128 stands for zero in the data rows.
Some points, one per row:
[169  91 121 167 110 169 101  41 255 176 135 207   0  71 243 133 138 254
 118 211 180 233  63  83 126  65 255  80  12 121]
[ 90 150 113 101 169  94  98 110 128 149 136 151 161 139 123 125 131 155
 122 108 107  62 132 172 103 150  99 136 119 109]
[255 140 175 174 128 125 121  19  85 121 240 253   0 119 158  95 146 219
 108 255 163 246 141 136  87  50 238   0  13 134]
[ 15 114 129 123 140 127  68  26 255 181  64 161  69 168 253 172 130 195
 121  45 102  39 131 110 101 125 128 187  97  96]
[  0  70 121  94 143 124 122  76 203 164  71 156 130 159 208 195 115 122
 153   8 105   0 190 148 112 175 132 242 190 129]
[255 170 126 143 144  95 210 188   0   6 234 115 154 149   0  33 151  37
 108 250 121 255 153 148 135 108 133   0 140 158]
[142  98  80 167 116 132 120  31 190 117 145 248   0 131 195 165 149 190
 126 199 174 163 118  93  78 104 222  88  59 133]
[109 154 101 110 140 114 148 167 106  85  92  48 210 184  66 106 124  48
 112  86  93 132 112 120 139 143  64 142 174 115]
[ 90 115 148 142 129 146  65   5 255 191 102 172   0 146 244 164 139 215
 115 122 127 119  95 100  94  85 173 145  46  95]
[ 62  92  69 115 141 118 162 195 188  95  63 101 212 110 127 116 130  86
 122  53 114 111 117 118 174 175 128 160 181 144]
[ 48  92  49 133 127 108 150  87 176  87  99 214 101 150 173 158 146 116
 134  93 137  65 144 116 105 165 171 138 140 135]
[ 27  94 149 104 107 121  87  66 255 130  88 192 105 140 253 137 143 203
 135  51 140  18 143  99 123 111 138 130  93 138]
[226 165 149  76 151 145 147 101  66 139 196  97  75 110  81  98 138 169
 133 174 151 182  80 184 169 110 185  49  42  84]
[ 36 120  84 113 159  83 114 143 151 123  81 134 184 164 139 160 136 108
 129  37  88  43 166 146 119 175  72 193 185 122]
[134  94 122 124  73 138 134  82 126  83 163 212  57 113 171 132 139 154
 143 147 172 110 128 113 123 128 233  72  83 180]
[185 139 175 125 110 176 110 121 174 213 141 124  83  76 186 126 153 218
 118 174 165 170  86 120 156  95 144 129  57  87]
[134 103 182 211 100 162  60 126 188 185 107 144  79 106 198 169 105 180
 105 168 134 160 163  78  88 100  88 193 144 139]
[216 173 158 164 134 144 155 189   0 125 166  62 156 129  46 122 121  60
 133 211 130 186 156 157 133 137  44 144 169  88]
[166 108  87 144 121 138 157 156 163 101 117 125 113 100 120 102 135 120
 121 164 147 217  81  96 158 119 183  90 118 139]
[184 130 156 153 141  98 129  48  95 112 203 234  18 132 162 101 147 186
 115 205 133 169 154 152  95  87 199  45  61 132]
[150 121 212 162 132 132  56  66 179 235 146 186  49 102 202 150 117 238
 101 166 114 121 153 131  83  79 126 150  86 121]
[180 128 116 145  98 137 112  80 136  75 165 172  37 123 142 117 117 150
 139 185 160 177 100 106 119 101 196  41  74 147]
[255 107 184 203 107 154  83   0 110 162 248 255   0  91 175 137 117 238
 121 255 188 250 119 119  68  27 255  25   0 152]
[158 150 131 137 130 142 116  89 165 130 126  97  82 158 130 122 125 133
 107 149 122 182 101  98 114  91 127 115  99 105]
[ 88 109 113 123  94 159  79 117 255 176  86 153  91  95 228 170 121 223
 136 102 188  98  93  96 141 140 168 166  80 117]
[152 144 152 192 114 128  30 129 113 160 124 104  92 135  94 172  73 129
 135 175  93 154 161 107  63 112  54 166 159 144]
[159 142 175 146 111 149  91  43 185 143 154 166   0 154 202 128 154 210
 120 187 158 163 131  90 102  69 157  90  47  97]
[  0  71  92  87  93  98 143 133 164  86  72 191 212 137 201 156 121 109
 154   0 118   0 181 147 141 221 145 177 191 186]
[102 139 142 172 118 116  40 144 114 146 104  88 138 152  99 169  67 105
 139 125  85 108 180 113  73 140  30 187 204 149]
[255 154 178 139 113 188 123 133 132 188 169 101  54  76 143 106 160 208
 111 239 175 255  68 104 152  72 150  87  39  91]
[196 130 132 149  75 189  80 108 238 171 132 151   7  81 195 154 121 249
 125 206 222 212  62  75 132  86 202 103  17 114]
[ 77 130 108 113 139 124 124 123 179 115  79  79 173 179 123 125 128  94
 110  67  93 105 118 108 131 140  88 153 145 116]
[144 114  65 147 124 127 158  96 130  75 143 203  55 136 122 140 149 122
 131 177 161 169 122 104 100 126 191  81 103 135]
[124 129  91 127 112 114 134 128 113  44 129 139 136 135 106 110 111  98
 139 117 133 110 128 124 136 154 152  72 133 165]
[195 142 188 157 149 121 104 136  95 177 160 124 124 105 112 116 122 165
  97 183 108 186 143 128 108  83 108 127 119 130]
[178 148 147 164 116 136 120 160 115 119 127  59 131 146  77 113 120  46
 108 182  95 240 115  73 104  88  86 142 176 136]
[255 194 160 143 111 187 174 206   8 129 207  34 117  78  28  68 159 122
 101 255 185 255  59  98 176  60 130  46  65  95]
[169 151  68  62 105 117 197 223  58  54 136  34 255  80  29  47 122  88
 139 106 153 182  52 127 208 140 167  21 121 175]
[ 81 119 151 101 117 130 130 145 117 172 126 119 183  95 134 144 124 141
 159  78 120  56 128 145 128 142 112 152 138 148]
[ 57 127 154 131 143 114 109  43 186 133 129 208  67 174 213 155 131 190
 131  84 133  22 173 164 111 136 140 112  83 101]
[250 141 168 113 118 186 115 120  20 204 195  90  44  75  76 161  98 153
 168 221 171 169  94 179 130 121 158 126  82 108]
[208 126 132 135 126 144 189 187   0 109 180 114 148 113  44 124 133  58
 141 190 152 175 152 138 130 133 136 134 172 137]
[141 125 183 137 133 179  94  50 162 228 139 176  21 105 216 161 139 248
 123 144 143  75 121 161 119 124 130 143  50  64]
[233 153 172 223 102 154  17  74 117 182 180 135   0 125 115 163  78 182
 123 255 132 240 139  85  46  57 115 109  92 132]
[182 161 122 147 134 143 118 164  98 102 137  84 150 130  71  97 103 114
 131 178 148 172 105 128 138 110 105  88 112 122]
[ 40 121 116  80 136 101 160 188 111 119 108  91 255 138 107 125 122  52
 161  50 114  49 141 152 154 164  97 179 202 154]
[ 34 119 116 174 170  78 140 125  53 114  84 181 170 182 135 151 124  56
 117  85  50   0 255 173  85 206   2 222 241 109]
[234 157 193 149 145 127 119 169  33 155 176  96 151 110  58 105 119 135
  95 206 103 217 138 136 114  87  90 110 135 138]
[ 35  77  80 124 134 119 140 136 251 129  63 154 153 112 194 133 129 139
 131  53 123  77 109 115 156 160 160 165 150 145]
[ 77 128 133 140 132 138  77 101 217 153  91 145 116 130 183 137  97 181
 142 105 137  63 117 136 126 127 116 134  96 120]
[166 129 107  59 150 100 148 175  75 118 151  89 200  50  55  87  81 143
 156  84 128 123  81 204 199 162 209  62 113 174]
[ 74 120 116 110 160  65 167 141  49  66 139 171 205 157 104  97 137  77
 131  66  80  46 203 182 129 183 100 120 198 152]
[ 90 145 112 128 136 100 153 240  74  73  77   5 255 171  24 107 119   0
 116  73  48 147 155  98 135 158   4 200 255 153]
Then 24 other points, each followed by its number:
[115 135 121  94 131 114 163 192  81 118 141  81 231 128  70 113 125  55
 157 111 138 120 117 148 154 136 118 139 171 144] 0
[107 140 146  92 130 147 142 208 129 170  91  61 242 104 134 124 142 126
 129  76 119  94 116 139 177 158  58 182 158  99] 1
[ 64 110 135 121 132 111 106  67 173 165 134 197 106 121 189 156 142 166
 139  86 126  53 142 148  93 128 155 152 124 119] 2
[168 164 102 112 137 123 165 186  66  62 111  25 207 176  21  89 131  32
 109 129 104 198 112 103 141 126  70 104 166 121] 3
[162 152 119 141 133 136 124 113 138 112 120  78  99 159  94 115 129 112
 103 158 116 199  90  98 116  97 121 109 102 112] 4
[102 117 132 187 156  99 128 100  64 129 121 197  87 165 146 149 130 100
 113 157  79  75 218 158  80 163  51 165 181 106] 5
[255 130  93 161 115 160 170 163 111  85 163 106  71  89  76  85 135 122
 111 244 170 255  62  85 152  83 201  39  90 141] 6
[151 135 168 113 115 169 122 147 171 201 121 103 129  90 184 134 148 197
 123 128 152 135  97 125 162 112 111 150  87  89] 7
[160  89 152 161 124 122 110  54 100 137 183 217   8 115 156 146 111 168
 137 186 141 128 158 147  89 100 209  91  83 170] 8
[255 183 104 131 137 116 206 221   0  32 220  56 206 127   0  65 152   8
 121 242 143 255  99 132 137 105 118  38 159 140] 9
[102 147  41  35 123  88 218 255  20  13  92   0 255 101   0  43 121   8
 143  19 109 114  81 149 232 191  96  61 207 188] 10
[180 137 203 149 142 130  85 119 122 198 160 144 105 104 142 126 120 190
  96 165 114 154 152 135 104  86 110 132 113 127] 11
[188 131  99 143 101 132 137 109  99  43 157 142  75 125  97 106 118 116
 132 180 154 183 111 109 134 115 180  38  98 158] 12
[150 139 139 115 123 135 152 151  94 133 172 113 152 119  93 119 127 100
 150 166 165 180 104 134 139 102 158 113 124 139] 13
[108 124 147 110 126 127 131 119 141 160 155 139 134 113 145 133 132 136
 159 136 159 121 120 146 130 114 165 135 113 133] 14
[255 165 124 176 118 170 150 161  34  79 167  41  69 152   2  89 125  65
  84 255 145 255  95  56 109  57 121  65 114 128] 15
[241 143 116  80 140 115 145 162  58 119 186  89 151  44  42  77  88 153
 148 157 152 205  58 193 192 128 233  23  79 169] 16
[255 200 109 116 160 117 159 178   0  79 215  80 171 139   0  63 132  78
 106 243 142 255  92 153 123 107 103  42 107 116] 17
[252 179 136 115 125 163 185 255   0 106 156  10 240 100   8  77 150  65
 115 191 138 247  87 117 189 130  68  98 144 109] 18
[215 149 136 134 129 122 139 112  50 123 203 147  91 118  78 114 148 124
 125 211 152 220 109 131 100  88 162  73 101 124] 19
[ 63 127 153  85 134 134 103  87 187 171 113 139 101 143 191 169 128 171
 164  58 137  34 147 161 136 138 137 170 111  97] 20
[194 120  92 146 119 146 162 158 148  95 132 114  98  93 111  91 135 131
 109 191 157 255  73  91 159 108 187  80 105 140] 21
[129 136 155 119 134 153 133 134  94 173 113 109 140 121 139 143 141 158
 124  93 116  54 135 167 147 168  71 161 127  73] 22
[ 57 120 154 102 145 144 117 119 143 193  87 139 155 124 190 162 135 180
 122  31 102   0 154 184 140 189  61 196 143  72] 23
Which of these numbered points is nearest to each point below, ignoring the 2 directions in which the first points spread most? Its number follows each.
[150 150 152 115 143 144 157 164  52 150 126  91 176 126  99 124 143 116
 120  94 113  76 140 177 157 171  60 154 144  73] > 22
[202 157 152 114 129 158 151 211  85 157 129  51 198  88  94  96 150 125
 120 153 148 188  88 124 181 124  84 130 124  98] > 7
[ 44 123 170 119 158  86 108 171 128 175  84 117 255 129 135 137 112 119
 114  27  53   4 191 161 119 165  39 217 210 136] > 11
[195 113  93 157 118 146 152 150 168 107 130 126  83  89 122  95 137 142
 116 192 162 252  65  92 153 100 195  74  91 138] > 21
[252 144 129 175 115 172 122 106 117 110 148  99  13 148  81 110 128 123
  86 245 147 255  98  54 101  51 147  83  82 122] > 15
[198 150  69  64 106 126 195 216  46  52 148  40 242  79  16  48 126  92
 139 132 157 215  48 121 207 123 170   0 104 174] > 10
[159 110  81 176 106 133 113  93 162  89 113 159  25 151 148 136 157 133
 104 190 140 219 121  64  86 101 145 120 115 126] > 15
[ 29 118 129  82 136 103 147 170 131 137 106 103 249 128 117 134 125  80
 165  48 123  37 142 156 149 162 107 183 181 144] > 14
[102 107 147 153 120 127 111  30 226 136 144 220  14 120 228 152 165 207
 131 125 134 132 121 100 108  95 197  81  60 122] > 9
[ 96 105  52 111 141 106 196 243 122  56  67  61 255 119  55  89 128  27
 121  69 105 146 106 115 196 181 112 142 211 158] > 21
[ 54 121 109 113 122 137 141 204 219 104  48  78 232 124 139 138 147 128
 108  23 115  83 107  90 179 154  75 156 148 118] > 18
[255 184 145 108 121 166 176 249   7 114 160   6 215  98  21  74 149  86
 105 209 153 255  80 115 186 111  68  90 127 107] > 18
[180 141 175 132 131 173 113  85 115 196 149 144  47 106 173 143 144 209
 119 159 144 111 122 162 132 119 123 123  74  69] > 22
[232 154 105 155 117 149 169 193  39  65 132  26 150 162   6  85 121  30
  85 198 121 255 107  69 128  94  92  97 163 134] > 15
[114 135  82  55 109 127 167 170 139  90 123  89 213  68 111  77 124 153
 147  75 154 131  57 139 196 136 187  48  90 162] > 10
[255 153 170 148 106 163 133  91 104 156 237 144  12  97 112 102 141 163
 144 255 203 255  69 112 118  28 232  36  36 129] > 13
[178 140  99 140 103 126 134 115  86  41 157 143  93 131  87 109 115 106
 138 175 151 174 109 112 125 123 168  46 101 159] > 12
[  0 107 139  62 141 127 123 191 223 198  28  92 255 108 220 156 142 158
 144   0  90   0 150 158 182 209  32 253 193 101] > 1
[210 137 158 153 138 110 129  55  66 107 213 235  11 133 140  95 145 182
 116 225 137 187 148 148  93  88 197  35  60 138] > 8
[161 130 146 101 134 150 169 198  54 152 153  72 204  78  69 127 117 100
 154 119 152 126 102 174 187 159 131 142 147 125] > 14
[196 157 151 110 123 162 150 204  89 153 136  60 185  95  95 100 152 130
 120 153 145 188  87 128 175 123  90 126 114 101] > 7
[170 139 130 134 152  79 167 135  13  58 182 173 136 151  72  81 139  89
 119 162 107 155 180 160 122 129 140  64 135 153] > 8
[ 53 141  95  99 152 107 139 167 149  91  55  51 240 179  82 119 120  50
 120  34  73  76 134 117 140 164  51 178 192 117] > 3
[255 155 205 175 128 148  95 108  75 184 208 136  44  94 105 110 126 195
  90 255 129 255 125 115  92  48 141  79  73 127] > 11
[176 139 135  89 126 137 195 222   7 109 148  74 247  67  49 101 117  89
 153 104 155 110 103 196 224 186 142 106 140 133] > 16
[207 187 105 111 166 102 141 165  26  93 184  99 172 137  10  78 131  95
 110 198 130 194 104 166 125 119 104  69 110 114] > 17
[ 58 118 144 126 136 139  82  46 255 174  80 146  65 160 216 153 131 182
 117  85 111  85 112 105  96 113 135 161  85  99] > 4
[175 130 156 224 148 127 103  36  78 158 166 238   0 143 171 147 136 168
 103 254 114 155 193 144  52 113 114 127  95  89] > 5
[208 158 140 123 115 141 171 182  87 114 147  56 201 103  51  78 145 100
  98 165 117 255  73  86 148  79 106  64 111 137] > 3
[154 160 109  96 140 108 201 244   0  65 158  34 255 132   0  84 127   0
 156 133 135 176 117 147 176 136  98 123 202 157] > 13
